A single turn carries every row of the set below to another of its rows. Some are shown first; where does it send the rows asked next?
q_493: [ 55  18 -23  11  -1  45  18   5  20 -10   4 -27 -22  22  -8  -1  19  -2
  13   2 -52   4 -13 -24   2 -12 -19]
q_119: [ 59  35   1 -15 -18  45 -13   2   9 -16  -5 -35   6  13  -8  -2  11  40
   1   2 -30  15  -3 -10 -24 -10 -34]
q_273: [ 50  34  -4  -6  -8  49  39 -18   6 -11 -13   1 -16  15   2   2   0   8
   4 -11 -22  21 -17 -26  14 -18   8]
q_829: [ 52  14  -5   8  21  34  44   3   9  -8  -9  -7  -5  17  -4  11   3   5
  19  -1 -28   6 -20   2 -20  -8  -7]
q_442: [ 44  42 -37 -15  -8  25 -24 -16  18 -17   1 -23 -15  26   2   4 -14   9
  11 -11 -25  18  -8 -22   1  -7  13]
q_254: [ 50  25 -19  -7   2  32   4   2  12 -27 -20   0  -2  13 -12   0 -17  -2
   5 -14 -16 -10 -23   3   0 -12  18]
q_766: [ 35  47   3 -20  11  50  26 -23  10   0 -15  -3  -9  26  -7  23  -5  32
  23  -1 -30  10 -12   2   8 -15  -8]
q_131: [ 50  23 -23  -9  -3  30   1  -3  12 -28 -23  -1  -1  14 -18   3 -14   1
  -3 -17 -18  -5 -25   5  -3 -11  21]
q_908: [ 36  26 -34  -1  17  12 -12  -6  28  12  -6 -23   0  24  -1 -10   9   3
  12   1 -32  21 -15 -10  -3 -30  -2]
q_300: [ 39  49 -13  -5   8  32   6 -22   8  -8 -14 -12  -2  11  -4   4 -16   8
  22  -3   2  20  -5   1  -8 -14  24]
q_840: [ 58  55 -21  -1   1  31 -11  -5   8  -5 -16 -35  28 -11 -12   0  17  10
  -2  -9 -29  17 -17 -15  -4 -17 -17]
q_667: [ 39  13 -18   9  11  25  14 -17  12 -13  -4 -14   8  19   2  -3  32  -8
  -3  22 -27  20 -15 -18  -8 -21   6]
q_404: [ 57  34  -7 -12 -16  55 -13   0   2 -19  -6 -44   1  16 -10   1  14  33
  -7  10 -42  -2 -10 -16 -28  -7 -20]
q_208: [ 59  53  -7 -12 -15  43  -4   2   5  -9 -18 -41  23 -10 -10  15   9  27
  -6  -4 -29   4 -22  -1 -21  -8 -11]
q_959: [ 29  30 -21 -11 -13  35 -19 -12  16  -2 -18 -46  -1  45 -14  19   3   6
   3   8 -51  22 -13  -7  -2 -13  -7]
q_75: [ 45  22  -5  -9  -1  48  15  19   5  -2  -1 -38   6  27  -2  -4  26  38
   4   9 -25  -5 -13  -9 -17 -13 -28]
q_237: [ 23  34 -21 -23  -1  36  -9 -20   6 -14 -15 -22  -2  21 -18  37 -14  21
   2  -4 -22  -4 -19   4  -3   4   8]
q_373: [ 55  49   5 -26 -10  40  17  12   6  13 -15 -40  13  13   1  21  17  32
  -1  -9 -18   6 -30 -21  -6  -4  -6]
q_604: [ 57  30   7  -4  -6  36  -6  -3  16 -12   2 -20   7  -4  -9  -7  -3  29
  13  -7 -20  25  -1 -17  -4 -17 -37]
q_251: [ 34  40   0 -21  12  41  26 -20  16   1 -26  -4 -13  28   3  14  -7  34
  24  -2 -27  13 -21   3   4 -10 -13]
q_898: [ 31  37 -21  -5 -15  39 -15 -15  21  -3 -32 -46  -6  42 -13   8   8   9
   5  14 -45  23 -11  -7  -3 -12   0]
q_844: [ 50  34  -6  -3  -5  49  38 -17   5 -13 -12  -4 -13  17   2  -5  -2   5
   8  -7 -24  18 -14 -33  14 -24   6]
q_99: [ 23  27 -17 -19  -3  30  -7 -23  16 -14 -19 -25  -4  13 -11  35 -13  26
   1   2 -22  -3 -27  -4  -5   5  18]
q_42: [ 40  12 -14   9   9  26  18 -16  14 -13  -2 -12   5  19   3  -3  37  -5
   1  19 -23  20 -18  -9  -1 -24   3]
q_927: [ 59  55  -7 -21  -4  25  -5   8  11   3 -12 -33  17  20  -2  20  19  17
  -2 -12 -14  19 -19 -35   1   4  10]
q_289: [ 46  22   1 -18   0  31   7  14   8  -4   3 -34  14  23   2   6  26  49
   2   0 -11   3 -13 -14 -13 -11 -20]
q_380: [ 58  46   0 -17  -7  48   4   2  -5  -8 -24 -40  13   6  -4  18   1  25
  -8   0 -32  -4 -28  -1 -34  -1  -2]
q_124: [ 61  17 -14 -17 -15  28 -18  -9  28 -16  -9 -13 -15  35 -12   0  10 -14
   5   9 -39  21 -25 -19  -6  -5  -3]
q_455: [ 31  31 -26   7   1  36  17 -15  30 -18   0 -26   8  20   1   9  19  32
  23  17 -48  10 -13  -2  12 -27 -10]
q_295: [ 63  27  -1 -12   4  40  17 -18  -1 -23 -11 -19 -21  22  -9  27  -9   5
   7  -7 -28   4 -23 -26 -23   9  18]
q_984: [ 58  20 -13 -18 -11  28 -19  -5  27 -15 -10 -10 -15  32  -6   4   3 -19
   4   9 -38  18 -23 -21 -10   3   0]
q_611: [ 47  23  12 -12   6  20  -1  14  13  -7   0 -18  14  21  -1   9   6  36
   9  -9   6  15  -2 -14  -7  -3  -2]
q_647: [ 31  29 -14   5   7  36  15 -15  23  -8   2 -28  13  25  -4  17  20  27
  18  17 -53  13 -10   1   9 -35  -8]
q_351: [ 43  35  -8  -4   6  30  19 -22  33  12   8 -12  -6   2  -1   8  -2  10
  28  10 -24  28 -16 -26   3 -25   6]
q_413: [ 52  25 -26   7   8  38  -9  -7  -4 -21 -22 -41 -14  29 -18   2  17  -7
  -5  -3 -34  -8 -13 -11 -17  -7  13]
q_562: [ 53  36   4 -22  -7  48  32  16   4   3  -4 -33   8  14   7  23   8  33
   6   0 -26  -4 -33 -15 -14  -1 -12]

q_404 moves to q_75
q_131 moves to q_124
Where do these go?
q_373 moves to q_208
q_413 moves to q_493
q_455 moves to q_251
q_254 moves to q_984
q_611 moves to q_927
q_959 moves to q_647
q_908 moves to q_351

A single turn carries every row of the set below to another of its rows. Some are shown first; where does it send the rows asked next?
q_887: [ -4   7   3  11 -24  18   3 -16   8   2  -6  -7]
q_428: [-13   8 -13 -25   7   6  14 -21  23   1  20 -14]
q_452: [  9  15  -3  -9   2 -20   0  -8  14  31   5   5]
q_389: [-19  13 -18   6  19   4  -9   1   2  19   5  13]
q_811: [-21  10 -10   8  25   9 -12   1  10  19   0   8]
q_745: [  9  -7 -11   2  -6  13 -16 -10  32  20   1  19]
q_247: [ 10 -16   6  -1   2  16  20  -8   8   0  12  21]
q_911: [  2  10 -16 -19   3   0  18 -23  21  -3  10 -16]
q_576: [-19  -5  19 -19   0  -2  -9  -3   7  -6  -5   9]
q_472: [ 16 -11  10   2  13  23  -2  -4  -4   9  10 -21]
q_816: [ 14 -23  -1  -6  15  16 -11 -12 -11  15  10 -14]
q_853: [  6 -17  13  -4  -2  18  21 -10  -4   8  12  15]
q_882: [-12  11   8  -9  -3  29  -9   1  15  10  29   3]
q_265: [-15 -12 -18 -37   0  18   4  -8   0  16   1  -6]
q_166: [-15   3   9  -4   9  22 -14   0  15   6  35   2]
q_997: [ -7 -21 -13 -32  -7  13   0  -1  -3  23  -4   3]
q_573: [  2  15   6   2 -23  14  -1 -12  14   1  -4 -16]
q_412: [-11   8 -16  18  19   4 -10   2  -5  18  11  -1]
q_991: [-19  -5   8 -21   5   4  -3  -8  10  -8 -15  11]
q_857: [ 18   8   5 -12  -5 -13   5 -20  14  30   8   2]
q_146: [ 10 -13  -2   5   8  19 -13  -4 -10  11   7 -25]
q_865: [-10 -26 -13 -30  -2  15   3   1  10  21  -8   2]
q_252: [-13   5 -18 -14   4   5   9 -22  20 -11  13 -18]
q_520: [ 13  13   3  -8   4 -14  19 -15  12  25   8   4]
q_469: [-16   5  -8 -14   4   3  11 -19  25  -6  14 -22]
q_591: [  7  -8  -2  -5  -2  15 -23 -19  31  13  -2  16]
q_838: [-12  11 -10  10  21  -5 -11   6  -1  18  -4   7]
q_46: [ 19 -11   5   1  15  16  -7  -8 -10   4  14 -18]
q_105: [ -4 -26 -18 -30  -2  19  -2 -11   8  23   1  -4]
q_360: [ 13   4   7  -4  -4  -8  10 -19  18  35   3   4]

q_811 moves to q_865
q_997 moves to q_857
Where do these go?
q_591 moves to q_247
q_991 moves to q_745
q_428 moves to q_838
q_265 moves to q_452

A single turn carries every row of the set below to another of its rows. Some are shown first; where does it send the rows asked next?
q_460: [-23   0 -20 -16  11 -10 -10 -12  20  -4  -8   0]
q_704: [ 19   4  25   3  -1 -14  -1  -6  -3   5   1  11]
q_706: [-24  -3 -10  -2   3  14 -13   9 -11   1 -18 -18]
q_659: [  5   6  24   4   8 -20 -15 -15  10   1  -1   6]
q_143: [-20   4 -12  -3  16  -8 -11  -8  26 -13  -8   8]
q_132: [ -2   9  21  16   4  -3  -7   3 -24  -1  -2   9]
q_775: [ -6   1  20  16   1 -14 -20 -10   0   1  16  -6]
q_871: [-30  -2  -8 -14   9  -4  -9  -7  24 -13   5  14]
q_324: [-34 -10  -4  -6   1  14 -17   4 -13  -1   5  -6]
q_298: [ -1 -17 -10 -29 -12 -12   3  -9   7   7   5  -4]
q_282: [ 15   5  20   8  -6 -14   3   0  -6   0  11  16]
q_633: [ -5  -5   3 -26   0  -7   9   6  -1  -5 -31  12]
q_875: [ 10  12  21  13   8  -2  -4   2 -17   4  -8  12]
q_969: [  5 -21  -1 -17 -17  -9  -3  -6   8   4  13  -8]
q_448: [ -2   7  16  18   7  -7 -23 -10   3   5   7  -8]
q_847: [-10  -8   9 -21   5  -8   1   0 -14  -6 -30  17]
q_135: [  6   1 -17  -6  -7  15  15  19  -1   1  -4   2]
q_199: [ -3   6 -29  -6   3  12  12  12  -7   1  -2   9]
q_158: [ -9  -6  -6 -27   2  -5   9   1 -16   1 -25  13]
q_216: [ -2 -19   1 -23 -15  -9  -3  -3  12   4  -3 -16]
q_565: [-20  -9   7 -25   2   1   6   5 -13  -8 -15  24]
q_913: [ -8 -22   3 -26 -16  -5   0  -4   4   1  17   3]
q_229: [ -3   5  26   5   6 -25 -10 -13   3  -6   0  14]
q_910: [ -9   1 -17  -4  -2  18  10  15  -2  -4  14  18]
q_894: [-25  -6 -20  -7   4  10 -15   0 -13   6  -4 -17]
q_424: [ -5  17   8  26  10  -4 -11   0  -1  -6   9   9]
q_931: [  4  17   9  25  12   3 -12   2  -5   2   2   5]
q_501: [-17   2 -17  -6   7  -3  -8  -2  31  -8  -8  -6]
q_48: [-21 -11  -4   2   1  13 -18   4 -21   3  -5 -18]
q_13: [  8   5 -20   1  -1  13  13  14   3  -4   4  15]

q_659 moves to q_448
q_158 moves to q_298
q_775 moves to q_424
Where do these go?
q_565 moves to q_913
q_847 moves to q_969
q_135 moves to q_633

A single turn carries every row of the set below to another of its rows. Some are shown first; where does it send the rows asked next?
q_204: [ -2  11 -11  15 -16  -8 -11  18  -3  -1 -25 -38]
q_541: [ 20  15 -10 -14   3 -11  30  13   6   2  14 -17]
q_489: [ 44  10 -17  18 -15 -11 -13  29  12  -4   1 -24]
q_313: [  8   8 -27  -2 -24 -17  16  23  18   0 -27   6]
q_84: [ 33   7 -12  30  -9 -11  30  12   7  -5  -5 -34]
q_543: [ 14  16  -9   2  -8 -18  29  -3   3  -2   8  -5]
q_240: [ 25  -1 -20  -7 -22 -19  11  15 -13  10  -7   4]
q_972: [  9   1 -19  -3  -8 -15  26  40  22  -9  -2 -43]
q_774: [  4   8  -7   1  -4  -1 -12  22  -1   4 -21 -43]
q_664: [ 12   8 -31 -11 -20 -16  17  39  20   1 -22  -5]
q_648: [ 35   4  -8  25  -3  -7  29   8   7  -2  -5 -32]
q_246: [ 16  -7  -5 -11   9  -2  20  12  21   3  -3 -30]
q_202: [-15  17 -17  14 -13 -15 -10  29   5  -2 -12 -21]
q_234: [ 17   4 -24 -21  -9  -7  16  32  21   7 -21  -4]
q_716: [  1  11 -13   7 -12  -6 -10  29  -2  -1 -22 -46]
q_418: [ 34   7 -14  25  -7 -11  31  21   8  -5  -3 -40]
q_434: [ 10  23 -19   8 -20 -28  33  15   3 -11   8 -12]
q_210: [ -6   9  -7  -5   7  -1 -12  24   7   7  -8 -23]
q_355: [ 14   4 -20 -12 -12  -9  14  16  20   7 -24   7]
q_943: [  1   8  -5   8  -8  -3 -13  12  -3   3 -24 -36]
q_69: [ 30  -2 -20 -18 -14 -15  12  25 -11  13  -3  -4]
q_439: [-11  11  -8  10  -3  -7 -13  13   5   3 -13 -14]
q_919: [  6  -4  -5  14  -8 -12  19  -9  17  -4 -12 -13]
q_842: [ 45   8 -14  15 -11  -8 -14  25  12  -2   1 -23]
q_905: [ 37   5 -10  20  -1  -5  30  17   9  -1  -2 -39]
q_478: [ 16  21 -20  -6  -9 -21  35  30   6  -7  14 -24]
q_964: [ -9  14 -16  -1  -2  -8 -10  40   7   1  -7 -31]
q_187: [ 22   3 -27  -2 -30 -26  13  27 -13   5  -7  -1]
q_765: [ 44   8 -14  20 -14 -10 -14  20  12  -2   0 -18]
q_836: [ 42  10 -17  22 -18 -13 -13  24  12  -5  -1 -21]
q_222: [ 27   2 -28 -13 -23 -22  15  38 -11   8  -2 -10]
q_536: [  0   5 -21  23 -25 -25  25  19  17 -15 -11 -26]

q_489 moves to q_836
q_536 moves to q_919
q_355 moves to q_234
Where do these go?
q_204 moves to q_943
q_478 moves to q_434
q_648 moves to q_905
q_202 moves to q_439
q_69 moves to q_222

